Families of rows that turns and mirrors carry onto each other, the same ones carrying the whole set onto itself: the rest of each named row's family, in list order:
5 families of 4 rows:
k_162: [ -5  14  11   4  -1  -4   2  15  18  -3   8   7   3  -5  -2 -16  -2   2
   6 -15  -6]
k_953: [-11   7  -1  10  -7  -8   6   2  12 -14   8   2  -3  -4  -4  -7  -6   0
  14   0  -1]
k_848: [  0   4   4   1 -11   3  -3  -4  -6  -6  14  11   9  -1   5   1  -9  26
  17  -9   5]
k_374: [ 12   5  11  -3   0   8   1   7  -4   1   9  12   3 -15  10   0  -3  21
   0  -9  -3]
k_681: [  2   9  -1   3 -14   6  -1  -2 -10  -6  19  12   3  -4   5   1  -8  23
  15  -7   0]
k_568: [ -8   6  -3  11  -6 -10   4   2   7 -12   9  -3   3  -5  -2  -6  -6  -2
  15  -1   2]
k_759: [  4   6  -1   0 -11   3  -7   0  -7  -8  16  13   4  -4   3   4 -10  24
  17  -8   2]
k_502: [ -4  14  15   2  -5  -5   2  12  18  -3   7   5   5  -4  -2 -15  -3  -1
   6 -14  -3]
k_699: [ 12   5  13  -4   2   9   2   4  -2   2  12  12   3 -13   5  -3  -1  19
   0  -6   4]
k_417: [  2   8   1   2 -12   5  -7  -2 -11  -5  16  14   4  -5   4   1  -8  22
  18  -4   1]
k_390: [ -1  13  15   3  -1  -9   1  10  17  -1  11  10   1  -6  -1 -17   1   0
   6 -12   0]
k_584: [-11   7   1   9  -6 -14   7   0   7 -11   6  -2  -4  -3   2  -3  -3   0
  13  -4  -1]
k_726: [-13   5  -5  10  -7  -5   5   2  11 -13  10   2  -2  -2   0  -8  -4   0
  14  -3  -3]
k_822: [ -7  20  16   4  -1  -7  -3   9  12  -4   6   6   2  -4  -2 -14  -2   0
   5 -14  -1]
k_543: [-10   8  -1  10  -4  -9   7   3   9 -13   8   1   0   0  -4  -3  -5  -3
  14  -2  -3]
k_453: [ 10   7  11  -4  -1  10   2   7  -5   0  11  11   1 -13   4  -2  -2  21
  -3 -11  -4]
k_118: [  5   4   2   5 -15   0  -5  -1 -10  -9  18  11   7  -7   3   0  -9  22
  17  -6   5]
k_47: [ -6  14  17   6  -6  -6   3  11  16  -3   8   7   1  -6  -1 -17   1  -1
   6 -13  -4]
k_746: [  8   6  12  -3   0  12   0   4  -2   0  10  10   2 -17   9  -4  -2  22
   2  -9   0]
k_489: [  7   3  12   0   3   9   1   6  -2  -5   6  13   1 -14   5  -3  -2  25
   0  -9   3]

Same family as k_374: k_953, k_502, k_417
Same family as k_584: k_848, k_822, k_489
Same family as k_543: k_759, k_47, k_746

Families of rows that turns and mirrors carry onto each other, the same ones carrying the whole set onto itself: the rest of each named row's family, in list order:
4 families of 8 rows:
k_195: [ 4  0 -9  7  7  7  5 -3  7]
k_410: [-1  6 -4  3  3  1 11 -3 10]
k_336: [  9  12 -10   0   7   4   2   4  -5]
k_591: [ -5   4  -8  -2   2   4  -7  12 -12]
k_280: [10  2  5  7 -2  2 -1 -5  9]
k_791: [ 8 10  3 -4 -6 -2 -8  2 -9]
k_506: [ -2   2  -1  -6  -1  -4 -12   5 -13]
k_942: [ -2   5 -11  -4   5   3  -4   5 -12]
k_592: [-1 -4 -5 10  7  8  7 -2  4]
k_155: [ 4 11 -8  1  1  8  0 10 -8]
k_663: [ -1   1   4  -4   1  -8 -13   6  -8]
k_610: [  5  14   2 -10  -3   1   0   0   3]
k_645: [ 8 12  2  0 -6  4 -5  8 -7]
k_971: [-12  -2  -6   0   7  -2   6   0   6]
k_381: [ 9 13 -8 -2  0  5 -1  3 -9]
k_950: [ -1   4   3  -2  -5  -1 -12  11 -10]
k_711: [ -9 -12   0   7   5   2  -2   0   2]
k_741: [-5 -9  4  9 -6  0 -7  1  4]
k_171: [ 7  0  5 10 -1  5  4 -4  7]
k_976: [-1 -7 10  7 -3 -1 -3 -3  5]
k_721: [ -2  -8   7   4  -1  -5 -10  -2   5]
k_460: [ -4   2 -10  -3  10   0  -5   7 -10]
k_121: [ -8 -10  -7   4   9   1  -4   0   2]
k_517: [-10   3  -6 -12   5  -1  -4   5  -3]
k_814: [ 1 -1 -7 12 -1  9  4  0  7]
k_447: [ 0  5  7  2 -4 -5  4 -4 11]
k_302: [12 12  5 -1 -2 -3 -5  2 -4]
k_602: [-10  -3   6  -1   0  -8  -1  -1   6]
k_816: [ 4  0  4 11 -8  4 -1 -2  8]
k_8: [ -1  11  -9 -10   5   5   4   3   0]
k_755: [-8 -9 -7 10  1  5 -2  2  3]
k_574: [ -3   6   5 -12  -3  -5  -8   3   0]

Same family as k_814: k_591, k_155, k_645, k_950, k_741, k_816, k_755
Same family as k_942: k_791, k_506, k_592, k_381, k_711, k_171, k_976
Same family as k_610: k_410, k_971, k_517, k_447, k_602, k_8, k_574

Families of rows that turns and mirrors carry onto each other, the same ones carrying the whole set onto itself: the rest of each named row's family, in list order:
6 families of 6 rows:
k_701: [  1 -13  -1   5   9  -5   8  -1   0   2 -10   3]
k_694: [-4  6 -7 -4  1 -5 11  5 -7  3  5 10]
k_652: [ -7   4 -11  -1  -7  -1   9   6  -3   3   7   7]
k_39: [ 0  2 -1 -6  0  6 -7  2  9 -5 -9 -8]
k_468: [  7  -1  10   2   5 -11  -3   0  -9   1  -3  10]
k_986: [  0   2   7 -13   4  -7 -11   0   7  -2   4   2]
k_92: [ -5 -12   3  -1   8  -1  -6  -2   7  -1 -11   3]
k_865: [ -3  -3   7   4  -8  -1 -17   2   3  -1  -2   4]
k_312: [  0   0  -7   0  -6   6  -1   4   8  -3  -7 -11]
k_933: [ -5   7  -1 -10   6  -5   4   3  -5   1   3  13]
k_773: [ -9  -2  -1   7 -12   0  -4  -4   0   7  11  -5]
k_915: [ -3  -3  -7   1 -13  -2  -2   4   8   1  10  -6]
k_217: [  8  -3   3  10  -1 -10   6   3 -10   3   0   7]
k_926: [  0 -11   3   0  12  -5   1  -3   2   0 -11   4]
k_513: [ -9   7   0 -12   3  -1  -5   3   0   0   2  12]
k_386: [ -5  -1   1  -7  -7  -2 -13   2  12  -2   6  -3]
k_182: [ -2  -5   0  11 -15   0  -9   5   1   1   1   1]
k_116: [-1  2 10 -3  7 -9 -1 -8 -8  6  6  4]
k_637: [  4   0  -9   3  -3   3   8   4   3  -2  -6 -10]
k_104: [  8   0  -2  -2   2 -13  12   2  -4   2   8   1]
k_614: [  4   3   3  -9   8   1  -4   0   5  -5 -11  -5]
k_763: [-4 -3 -2  8 -7 -4  6 -4 -7  8 11 -3]
k_910: [  0   0   3   4   2  -9   8  -6 -11   8   9   1]
k_78: [-11   4 -10  -3 -10   3   0   6   2   1   6   6]
k_941: [  8   3   1  -6  10  -2   6   1   0  -3 -10  -4]
k_938: [ 3 -2 -8  4 -9 -7 10  4  1  3 10 -4]
k_491: [ -7   2  11  -5   3  -4 -11  -8  -2   5   6   2]
k_777: [ -1 -14  -5  10   2  -2   8   1   2   2  -8  -1]
k_430: [  6   2   6 -10   9 -13   2  -1  -1   0   5   4]
k_581: [ -7 -14  -1   3   1   2  -7  -1   9  -1 -10   0]
k_364: [  3  -6  -2  14 -11  -5   3   5  -6   3   2   2]
k_235: [ 8  1 -5  0  4 -1 11  2 -1 -2 -8 -7]
k_575: [-12   5  -4  -8  -5   3  -7   4   4   0   4   8]
k_284: [ -6 -15  -5   8  -2   2   1   1   7   1  -8  -2]
k_419: [-10  -1   6   0  -6   0 -13  -6   2   5   8  -2]
k_775: [  1  -1  12  -1   2  -6 -14   0  -2  -1  -4   9]

Same family as k_430: k_986, k_915, k_386, k_104, k_938
Same family as k_419: k_773, k_116, k_763, k_910, k_491
Same family as k_78: k_694, k_652, k_933, k_513, k_575

Families of rows that turns and mirrors carry onto each other, the same ones carrying the whole set onto itself: the rest of each named row's family, in list order:
4 families of 8 rows:
k_661: [ -2   8   3  13 -12   6   4   3   4   8]
k_308: [ -5  -7   5   9  -6   3 -12   4  -1   7]
k_907: [ 1 -3  9 11 -4  2 10 17 -8  1]
k_783: [ -3   6  -2  -5 -13  -6  -7  -1   2  -3]
k_624: [-3  9  9  8 -9  7  4  3  1 11]
k_748: [  1  -1   4   3 -16  -6  -1  17   7   3]
k_221: [-10   0   1   2  -3   9   6  -2 -13   0]
k_440: [ -4   0   1   0   2   9   6  -4 -11  -2]
k_532: [-4  8 -2 -4 -9 -3 -6 -2  4 -5]
k_382: [ 4 -5 12  9 -4  8  9 14 -6 -1]
k_935: [ -2   4  -6  -8 -12   0  -7   0   2  -1]
k_894: [ -2   9   8   8 -14   5   6   0   0   8]
k_29: [ -8   2   4  -2  -1  11   1   0 -13  -2]
k_800: [ -8 -12   6   9  -4   3  -8   6   0   1]
k_169: [ -4   9   6   8 -15  10   4   4   3   5]
k_525: [  9  -4   3   3 -14  -3   0  15   9   1]
k_455: [  6  -3   4   5 -16  -7   1  16   4   4]
k_827: [  1 -11  -4  -4  -4  -5   0  10  -5 -11]
k_832: [ -1 -10   2  -8  -1  -6   2   9  -9  -7]
k_872: [  3  -8   9  11  -4   5  10  11 -10   3]
k_901: [ -6  -7   1   8  -3   4 -12   6  -2   4]
k_329: [ 5 10 -1 -4 -9 -3 13  6 -5  0]
k_958: [ -6 -11   7   5  -7   7 -10   6   1   5]
k_326: [  2 -12  -1  -2  -3  -6  -3  10  -9  -9]
k_67: [  4   5   5  -5 -11  -2  16   7  -2  -4]
k_851: [ 6  9  0 -4 -9  1 12  8 -6 -7]
k_850: [-5  1 -4 -5 -9 -2 -5 -5  4  0]
k_562: [  2 -10   7   8  -4   5  10  15  -8   5]
k_426: [  5   5   2  -3 -12  -4  15   6  -7  -7]
k_3: [ -6   1   3   1  -1   7   2  -6 -12  -4]
k_630: [  6  -2   4   3 -10  -9  -1  13   8   1]
k_853: [  4 -10   0  -7   0  -2  -2  11  -8  -7]

Same family as k_850: k_661, k_907, k_221, k_800, k_832, k_329, k_630
Same family as k_455: k_308, k_783, k_894, k_872, k_326, k_426, k_3
Same family as k_853: k_382, k_935, k_29, k_169, k_525, k_958, k_851

Families of rows that turns and mirrors carry onto each other, the same ones carrying the whole set onto itself: the rest of each named row's family, in list order:
5 families of 5 rows:
k_19: [ 6  3 -3  6 16  9  1 -9 -3]
k_992: [-11  -5  -5  -7  -3   2   7 -13  11]
k_790: [0 5 4 2 9 2 3 9 6]
k_45: [ -9  -5  -8  -2  -1   2   7 -16  12]
k_5: [  8   7  -1   2  18   3  -2 -10   3]
k_142: [ -5   2  -9   5  11   9  -1 -21   6]
k_984: [ -4   3 -11   4  10   8   0 -19   3]
k_75: [-2  7  5  2 10  6 -1  7  4]
k_998: [-6 -5  5  3  1 -3  6 -1 18]
k_157: [-8 -3  2  2 -2 -1  7  1 17]
k_131: [ 5  6 -4  6 17  4 -1 -4 -1]
k_596: [ -7   2  -9   5   8   8  -3 -21   7]
k_997: [ 3  3  6  5 10  6  3  6  3]
k_85: [-5 -4  6  4  1 -4  4  1 17]
k_811: [-3  6  6  2 10  6  1  8  6]
k_486: [ 6  3 -4  3 17  1 -1 -9 -3]
k_255: [ -3  -2  -8   4   7  10   3 -22   4]
k_244: [ -6  -3  -4  -7  -1   1   7 -16  15]
k_716: [-4  1  7 -1  1  0  4 -2 21]
k_137: [ 6  4 -3  3 18  2  1 -7 -2]
k_883: [ -9  -7  -3   0  -3   5   9 -14  13]
k_22: [-11  -5  -6  -6   0   3   8 -15  11]
k_197: [ 3  8  7 -3 10  4  1  5  8]
k_680: [ -3   6  -7  -1   9   9  -1 -22   8]
k_346: [-5 -4  7  3 -1  2  8  2 14]

Same family as k_716: k_5, k_244, k_197, k_680
Same family as k_45: k_790, k_984, k_157, k_131
Same family as k_255: k_19, k_997, k_883, k_346
Same family as k_75: k_992, k_596, k_85, k_486

Families of rows that turns and mirrors carry onto each other, the same ones carrying the whole set onto itself: the rest of each named row's family, in list order:
4 families of 4 rows:
k_837: [16 -9  2  2 -1  5  0  4  2  0 -8 -1 -2]
k_552: [-11   7  -6  -4   6 -11   3  -6   0   1   9  -2   3]
k_343: [-12   3  -2  -3   6  -9   2  -6   3  -3  13   1   6]
k_555: [12  3 -1  3  0  7 -6  1  8 -3  2  0 -8]
k_659: [ -6  -7   2  -1   6 -17  11   1  -1   0   2   2  11]
k_713: [ -8   5  -2  -2   7 -16   6  -4   5  -4  11   3   5]
k_361: [ 7  3 -1  0 -1 10 -5 -4  8 -2  4 -4 -7]
k_28: [ 13 -11  -2  -3  -2   9   1   3   3   0  -7   4   1]
k_102: [ 6  5 -4  0 -2  8 -9 -1  2  2  2 -4 -8]
k_733: [-11   4  -6  -3   5 -10  10  -7   5  -1  10   5   3]
k_450: [ -9  -8   5  -5   0 -15  11  -2   1   4   1   5  10]
k_34: [11 -9  3  4 -6  7  5  5  1 -1 -9  2  0]
k_177: [ 12  -6  -2   0  -5   5   1   5   3  -2 -14   1   4]
k_457: [ -6  -6   2  -1   1 -13  13   1  -3  -2   0   6  15]
k_452: [ -9  -5   0  -1  -1 -15   9   2   1  -1  -5   4  14]
k_948: [ 9  4  1  1 -2 10 -7 -1  6  2  3  5 -6]

Same family as k_457: k_343, k_361, k_34
Same family as k_713: k_837, k_555, k_659
Same family as k_948: k_28, k_733, k_450

